In the rows, zero is written as 128.
Each path is a new rotation, seen through one point. The rows after it are directions, each followed by how far the rotation turns it, in deg/step (0 if it stays put).
Each turn is a multiple of 5 degrees from 10 to 175, or 0.
Each row of a path follows its step; steps can be skipped.
path 1
step 0: [119 133 136 127 126 135 119 127 127 125 119 136 136 123 123 127 123 132
 120 134 125 127 120 121 125 135 130 129 121 124]
step 1: [137 133 130 125 123 138 115 137 132 125 123 133 121 131 135 125 127 135
 125 130 133 128 118 132 128 133 132 133 125 133]
step 2: [134 133 122 138 128 125 122 135 125 126 137 139 127 127 126 130 125 131
 125 132 120 124 123 129 126 132 132 141 119 120]
step 3: [137 134 128 130 124 135 128 120 132 133 134 133 130 126 123 126 123 132
 122 112 130 126 119 125 119 128 132 130 120 127]
step 4: [121 141 126 127 132 135 122 124 132 135 139 128 135 129 132 124 118 135
 124 133 132 130 122 130 127 125 123 138 129 129]
step 5: [125 131 138 122 137 135 124 124 126 124 127 136 128 127 129 136 118 136
 135 121 127 131 124 129 131 138 128 139 123 125]
step 6: [124 124 129 126 128 135 126 141 130 125 130 128 137 130 132 131 127 131
 121 129 131 130 115 123 118 141 135 133 126 125]
step 7: [128 134 133 135 117 127 115 134 131 129 128 137 128 140 127 126 128 130
 123 123 133 136 127 126 132 133 133 137 125 124]
step 8: [144 136 131 129 127 134 124 133 126 137 138 134 132 126 119 133 129 139
 130 132 129 127 129 125 124 132 134 133 128 124]
step 9: [128 130 128 127 131 131 121 125 132 134 146 139 125 127 128 131 126 128
 124 118 128 125 115 126 127 130 128 131 138 126]
Directions:
[127 131 129 129 124 127 127 129 129 128 127 125 132 129 126 128 126 126
 126 125 128 129 130 130 125 126 128 126 127 124]
95
[126 127 129 129 126 128 127 131 129 125 126 129 130 129 131 131 126 127
 132 130 129 127 124 130 130 130 129 124 126 128]
70
[128 129 128 130 126 128 132 125 125 130 132 127 128 127 129 130 125 131
 127 127 127 128 125 131 130 125 128 127 128 129]
60
path 2
step 0: [129 136 131 123 130 138 129 132 132 127 136 126 118 132 127 124 123 128
 128 131 121 131 136 136 118 130 119 122 133 133]
step 1: [125 125 134 119 133 136 128 123 133 133 122 133 129 120 135 129 134 133
 127 123 138 129 133 134 128 134 132 118 127 135]
step 2: [121 115 132 132 122 128 128 124 122 129 123 126 139 125 127 133 129 134
 118 135 129 125 130 135 125 119 129 131 121 124]
step 3: [133 130 125 127 124 119 133 129 125 126 125 142 130 126 118 130 117 130
 129 131 118 121 133 120 121 120 129 128 131 129]
step 4: [133 126 131 126 137 122 130 138 129 125 131 124 111 131 130 125 128 129
 125 131 122 128 132 131 120 133 123 119 130 136]
step 5: [133 124 127 125 131 136 121 119 125 131 127 132 124 123 138 120 137 128
 129 127 136 122 126 137 125 129 134 125 124 141]
step 6: [122 121 126 126 125 141 132 119 120 134 126 123 138 128 129 126 125 127
 121 127 123 127 133 132 118 121 127 132 126 119]
step 7: [125 133 128 123 126 119 132 122 132 129 120 137 130 120 121 134 119 130
 123 129 117 134 134 126 125 128 130 123 138 129]
step 8: [126 125 136 128 127 115 133 139 130 126 133 133 119 124 129 124 133 134
 121 134 129 129 129 137 122 134 123 128 128 133]
step 9: [127 125 126 126 127 129 130 121 124 130 124 132 125 128 132 120 132 135
 133 124 134 115 124 126 124 126 126 128 114 142]
Directions:
[128 132 127 131 126 126 129 130 128 128 128 132 127 130 128 129 127 126
 125 128 125 128 125 128 127 126 128 124 130 124]
90
[127 128 127 126 126 128 128 128 132 130 126 128 127 126 125 131 128 130
 125 128 130 125 129 131 129 129 130 130 130 124]
70
[130 129 130 127 130 128 127 129 129 124 128 127 128 127 124 126 123 128
 127 123 127 128 129 128 128 128 126 128 133 127]
100
